In the data rows, 128 means zero.
Some points:
[145 113 136 165 168 100 124 75 157 98 87 127 148 207 158 115 117 173 138 97 100 151 176 82 65 131 130 103 140 75 104 160 70 134]
[109 87 166 130 117 147 128 112 128 196 149 103 126 141 47 93 159 166 142 131 145 122 96 159 86 121 102 170 171 105 168 195 140 148]
[110 156 194 110 121 150 114 103 153 151 190 110 97 169 122 116 164 130 142 151 141 152 149 94 186 125 152 161 179 150 125 143 185 102]
[107 122 95 87 110 156 107 64 118 105 81 190 176 118 95 184 156 129 135 94 163 136 86 96 155 141 112 168 79 81 142 135 52 143]
[116 98 166 172 125 130 177 98 80 115 179 175 113 98 132 120 141 157 128 158 125 100 142 115 120 135 179 149 143 127 153 119 127 173]
[100 165 169 132 73 108 130 125 75 133 114 61 145 90 159 189 116 144 172 139 136 95 75 137 135 119 196 114 137 174 159 156 106 121]
[123 142 137 61 157 88 118 116 90 120 78 203 76 161 83 74 126 122 62 107 117 138 118 159 98 130 137 153 111 201 106 135 115 126]
[114 115 136 134 144 138 88 132 132 139 116 128 134 154 130 89 142 116 125 149 104 116 159 104 182 199 118 162 98 121 145 95 155 172]
[177 155 148 128 152 153 193 152 118 128 93 178 159 91 146 159 103 155 80 114 78 105 127 129 66 131 111 110 135 102 157 116 99 108]
[121 169 127 228 127 169 166 134 131 146 148 207 128 156 153 114 148 149 108 169 139 169 129 187 114 171 166 122 103 137 113 172 112 116]
[111 93 143 94 153 99 123 143 117 135 134 130 97 119 112 148 101 122 140 172 141 125 147 176 120 133 182 81 119 110 102 107 112 94]
[112 91 157 121 141 62 129 97 148 89 108 135 152 91 126 186 179 127 114 138 92 108 129 105 103 127 110 130 82 142 128 129 183 89]
[213 126 106 223 112 129 129 175 90 118 103 99 0 110 87 142 165 81 136 117 164 126 75 125 113 139 113 138 160 122 88 152 125 80]
[145 158 127 99 157 123 129 133 168 56 182 58 153 137 131 99 69 113 114 145 138 90 69 167 118 174 77 174 146 109 68 116 155 154]
[141 134 152 130 155 180 161 179 145 118 83 105 124 110 110 204 83 147 99 91 152 132 141 86 132 146 143 170 123 164 152 115 175 125]
[89 103 88 158 139 81 129 169 162 196 115 75 126 123 99 143 155 142 130 131 138 139 156 111 126 129 133 157 65 136 131 147 78 133]
[182 179 120 110 65 100 130 65 123 114 105 138 180 143 109 152 119 176 84 141 156 156 103 107 193 104 145 137 107 107 108 196 117 99]
[157 144 216 110 113 127 131 98 105 169 103 142 175 156 139 129 133 50 143 129 144 113 110 145 123 137 138 100 121 180 71 193 128 113]
[92 130 107 138 59 151 117 102 143 152 148 122 127 60 141 148 155 141 115 116 92 131 128 168 51 125 124 144 97 104 148 147 180 116]
[114 89 113 108 120 133 100 104 100 112 86 168 82 60 136 68 125 153 100 116 134 182 107 94 113 155 105 137 147 227 127 120 99 137]
[204 100 71 113 86 153 117 119 104 205 152 138 178 170 122 125 60 89 220 74 157 176 155 157 112 152 130 133 144 173 97 102 142 105]
[96 111 182 164 141 123 80 115 123 127 109 133 130 84 175 118 108 168 96 105 127 122 117 176 143 97 151 131 122 100 52 159 128 131]
[172 169 169 92 117 100 111 155 157 123 101 120 101 87 148 110 133 108 126 156 110 158 104 98 148 150 172 151 162 102 189 158 78 97]
[94 137 101 128 142 104 65 120 151 129 96 123 120 100 148 124 140 171 123 130 187 170 78 143 95 181 141 116 128 124 145 25 103 100]
[146 71 84 94 127 97 135 119 89 162 78 163 176 85 102 166 170 168 68 160 163 94 149 135 180 145 92 156 203 109 75 149 116 121]
[83 126 158 128 129 145 121 109 167 81 114 149 126 115 160 157 121 111 170 128 134 136 152 128 161 125 147 114 172 163 150 145 159 106]
[144 152 150 135 120 211 97 163 117 109 97 108 159 113 88 126 155 137 128 158 159 103 162 50 89 138 139 90 154 149 133 163 174 182]
[132 183 145 123 159 101 108 157 70 132 196 105 153 55 89 120 105 105 97 158 110 177 169 127 175 99 106 59 158 120 113 157 120 116]
[152 98 121 115 164 121 171 75 122 93 173 123 125 130 153 99 182 160 128 128 131 167 55 82 93 144 137 89 124 253 107 81 113 151]
[107 105 97 222 134 129 69 90 112 124 142 145 128 123 111 95 79 135 60 74 141 50 189 97 119 46 157 125 155 132 123 99 115 115]
[60 181 136 174 110 120 146 129 135 164 65 137 167 163 80 122 89 74 131 129 98 189 77 155 154 154 92 142 136 106 106 60 148 176]
[128 130 92 143 144 139 162 104 158 134 171 139 152 118 52 108 97 86 152 82 85 107 105 92 137 118 160 166 113 105 141 140 165 166]
[128 187 90 98 137 108 170 106 148 173 114 147 93 145 104 125 116 158 130 118 91 131 121 149 119 116 105 133 153 255 122 124 82 104]
[176 119 85 91 103 120 129 146 152 116 138 121 128 155 123 134 161 78 93 156 150 125 82 163 125 114 178 159 97 119 156 135 97 118]
[126 125 93 147 121 207 155 121 98 98 98 94 146 142 186 109 141 109 138 117 83 121 102 156 193 108 53 144 130 141 128 106 130 145]
[151 161 130 181 157 147 87 165 142 134 186 144 146 139 188 126 134 166 137 88 93 146 86 152 127 122 130 131 165 117 98 149 93 61]
[164 100 132 90 82 123 111 112 140 127 172 127 69 126 89 97 108 195 77 121 90 196 160 121 131 114 145 152 90 222 152 99 95 152]
[189 77 156 108 210 147 144 119 152 136 110 149 190 72 150 137 120 62 172 113 197 168 141 147 89 103 142 132 113 166 32 101 164 104]
[160 175 148 95 142 165 114 153 135 108 108 107 169 134 115 81 162 128 135 158 85 76 98 82 112 64 122 99 54 131 108 132 103 128]
[111 114 91 165 110 146 169 142 188 122 176 131 126 101 97 118 144 80 112 140 159 111 91 138 122 96 123 135 89 110 163 129 97 81]
[54 146 116 68 164 182 156 134 111 163 92 112 155 117 129 120 185 74 88 120 109 177 165 130 112 162 161 115 176 107 121 105 152 72]
[216 181 131 93 118 86 118 109 120 176 99 121 138 103 138 115 120 98 186 92 222 176 156 98 115 95 155 128 140 109 81 126 138 177]
[85 152 151 109 106 129 119 163 100 134 130 144 117 147 197 107 130 110 93 135 124 128 159 135 89 90 195 141 118 106 128 92 139 137]
[128 174 91 134 172 129 68 151 142 141 124 140 158 127 124 110 86 123 158 193 146 122 87 92 110 101 105 174 149 112 141 75 104 157]
[118 113 135 130 117 111 88 111 185 131 93 127 103 130 61 117 123 105 88 128 124 95 145 152 152 89 107 53 145 108 133 114 113 142]
[149 113 132 151 166 142 139 108 130 151 146 187 114 62 184 152 136 152 147 132 91 101 132 182 167 105 161 163 163 110 140 146 101 150]
[137 86 67 141 90 138 102 138 70 142 145 134 169 134 110 100 80 137 132 162 73 124 81 117 165 111 151 105 112 129 111 82 161 134]
[164 89 119 187 124 114 65 113 124 88 161 120 140 141 118 146 165 92 115 110 100 131 154 146 113 154 111 191 148 119 147 132 154 137]
[140 109 136 63 134 143 117 124 143 165 164 135 104 187 140 221 91 143 133 159 172 75 95 111 114 104 123 81 167 130 169 62 105 114]
[122 98 52 128 116 141 126 121 123 95 66 97 129 155 115 91 106 188 179 151 160 81 120 139 159 117 161 100 119 127 110 143 178 138]
[77 100 124 123 111 96 177 137 119 126 120 117 117 129 107 154 97 118 126 157 140 147 123 119 185 143 113 179 76 110 109 163 98 171]
[112 155 132 131 177 112 95 103 86 77 139 136 143 231 127 192 91 90 148 174 132 143 174 125 106 157 127 153 151 166 173 173 166 104]
[143 111 85 96 135 80 158 111 209 100 101 123 112 94 155 135 60 117 121 124 124 109 158 103 123 161 88 146 161 149 146 178 176 104]
[115 61 116 144 149 157 127 171 93 159 86 101 142 155 137 89 180 106 134 116 149 123 123 119 107 108 79 168 112 144 172 168 124 158]
[130 169 99 102 162 121 93 79 62 117 165 131 91 142 177 183 125 112 129 105 143 116 156 177 119 158 120 113 89 110 165 135 143 137]
[132 78 183 136 139 77 154 118 101 87 104 117 144 91 126 131 129 130 163 61 86 152 88 114 173 150 141 100 129 91 141 60 184 84]
[55 151 128 95 129 154 166 92 123 76 85 81 89 91 108 91 116 131 160 145 142 137 109 124 97 56 118 159 123 106 130 101 80 105]
[98 171 140 162 113 58 84 180 109 136 81 142 108 134 144 145 132 149 138 124 145 101 93 154 117 155 84 127 83 149 144 151 173 184]
[145 137 159 131 77 167 113 99 97 99 116 95 148 147 89 116 115 121 129 107 160 118 132 168 79 107 133 95 127 128 189 116 148 140]
[95 143 91 111 99 155 105 183 126 70 172 148 97 128 135 154 125 63 116 70 161 105 198 120 140 121 128 62 122 150 121 151 84 155]
[137 79 131 136 123 67 129 132 116 153 114 96 143 70 110 137 143 106 139 155 81 153 130 166 80 108 89 122 132 116 178 138 86 85]
[44 107 115 122 134 127 142 166 139 136 121 75 144 144 154 125 84 147 149 91 132 124 96 61 116 162 207 122 199 130 110 191 115 112]
[145 132 112 115 135 105 80 115 101 141 134 100 124 137 137 107 111 136 145 115 88 166 129 126 149 58 82 108 92 109 146 128 135 155]
[129 153 145 120 104 146 147 142 147 146 129 157 128 118 109 54 94 156 167 113 117 91 184 131 144 199 91 91 147 125 165 101 79 137]
[129 133 104 97 118 150 187 146 101 74 172 183 127 136 67 152 88 117 150 101 125 176 132 163 145 90 119 118 119 112 162 160 113 185]
[170 142 180 85 116 171 130 142 131 103 100 119 112 113 113 160 145 154 131 131 112 108 169 179 155 181 186 143 150 86 143 98 161 114]
[137 92 135 115 80 160 140 134 158 116 137 81 126 165 123 117 97 166 74 168 150 166 135 167 113 98 81 156 141 120 120 111 187 107]
[133 96 170 131 148 130 162 164 125 156 101 212 119 203 129 118 97 135 112 125 113 65 94 132 128 94 143 96 146 110 116 149 107 117]
[132 162 96 178 98 122 144 66 101 155 90 140 57 131 96 144 182 94 221 168 73 87 157 127 86 90 86 160 169 113 62 106 141 94]
[118 75 173 147 85 113 114 150 158 100 97 141 129 193 217 117 104 114 140 193 166 168 165 132 158 123 149 144 118 106 150 126 76 126]
[133 96 122 113 136 95 141 142 89 120 192 155 139 154 122 78 153 157 179 155 134 128 109 140 95 210 94 95 138 84 167 124 105 120]
[164 139 127 208 151 134 192 130 140 149 109 128 139 152 200 149 152 143 87 137 119 120 157 112 168 89 144 106 148 137 170 103 87 135]
[139 141 119 113 154 161 132 155 125 76 113 106 85 136 134 133 135 113 141 127 88 147 165 172 118 116 153 150 184 121 98 148 89 166]
[150 147 73 140 68 100 114 166 140 103 99 116 167 96 137 92 112 101 78 135 99 91 124 115 114 176 127 137 147 145 143 121 167 118]
[101 101 81 115 88 148 70 117 172 113 190 137 151 85 153 117 177 120 172 162 126 110 126 129 161 132 88 95 138 156 112 174 100 104]
[136 122 143 195 174 88 171 66 134 104 138 67 130 174 110 85 165 79 82 126 150 111 89 152 168 144 152 65 116 130 146 113 155 133]
[111 136 139 148 160 123 132 131 118 146 211 150 110 118 143 156 79 133 65 134 118 105 98 114 69 152 156 147 135 108 107 142 139 160]
[115 149 101 109 146 117 96 100 182 150 125 134 122 165 127 129 222 121 109 68 123 108 91 142 174 180 169 103 131 118 163 96 156 157]
[123 126 85 160 111 58 166 190 162 109 121 148 127 155 102 176 192 175 155 162 90 167 134 111 113 110 163 84 112 111 102 104 183 181]
[131 161 93 95 125 100 164 97 139 159 167 121 104 135 217 68 131 127 133 93 132 131 141 97 105 90 151 125 174 58 143 165 167 181]
[110 136 108 104 113 167 115 187 129 103 114 162 103 124 90 102 127 151 145 106 116 142 108 76 164 114 118 130 100 97 133 160 173 33]
Along one direction, these points spread out more than along any other. Take the direction at right angles to it along which they spread out most. Then take the direction at right angles to both along which they spread out most. Go by this last direction. How far along it is each point below, from 0 to 99? The average is 50, and the first point in the table lies past the average. One standard deviation of the points above along it is 16.
[149 164 118 100 115 119 135 141 96 152 173 117 172 169 111 135 161 221 96 83 202 108 146 135 157 124 81 196 102 110 80 115 115 80] 50
[135 133 137 125 81 79 146 181 145 96 153 102 170 134 105 105 183 136 156 78 116 74 161 173 99 128 131 149 124 153 119 100 99 174] 51
[113 170 177 225 126 154 154 97 115 133 109 125 131 96 121 145 75 184 119 94 125 103 174 90 113 159 88 105 97 116 122 118 83 87] 63
[102 135 108 102 139 188 149 116 152 145 159 107 106 115 132 148 97 171 98 161 139 136 140 165 129 131 90 68 110 128 86 160 171 148] 47
[151 80 104 104 222 143 118 148 66 152 102 86 102 152 164 145 120 137 138 144 106 117 113 114 170 108 137 104 120 120 156 132 174 131] 39
[121 135 141 86 196 135 135 159 119 145 165 82 128 95 141 158 148 110 147 120 93 119 175 125 146 170 166 157 85 135 114 136 80 125] 52
[190 102 168 171 90 139 117 105 152 177 141 144 5 122 135 153 130 78 150 120 110 111 113 37 117 184 95 116 62 89 48 102 131 156] 47
[126 150 101 100 111 132 166 103 131 162 108 117 135 103 163 94 78 94 117 151 147 131 185 126 118 163 90 99 32 126 179 147 177 77] 39
[108 164 140 143 173 108 119 150 139 108 167 171 126 75 110 65 130 138 176 163 196 88 146 126 180 95 114 185 89 117 153 77 160 94] 45
[109 105 165 140 186 184 80 127 178 137 110 90 133 139 108 151 91 141 136 156 103 160 156 162 99 156 147 85 110 117 115 119 81 173] 51
[109 102 158 100 80 92 117 139 156 124 183 118 116 185 144 134 133 113 122 113 63 113 92 120 145 103 120 173 100 136 118 117 121 113] 55
[110 138 197 101 144 132 114 166 173 138 115 159 130 124 159 178 152 129 149 83 147 183 101 125 124 42 79 82 154 144 157 129 178 170] 43
[100 96 144 112 65 124 164 123 89 132 185 121 191 124 137 168 171 99 72 138 178 156 135 73 146 148 91 128 176 108 94 88 89 139] 47
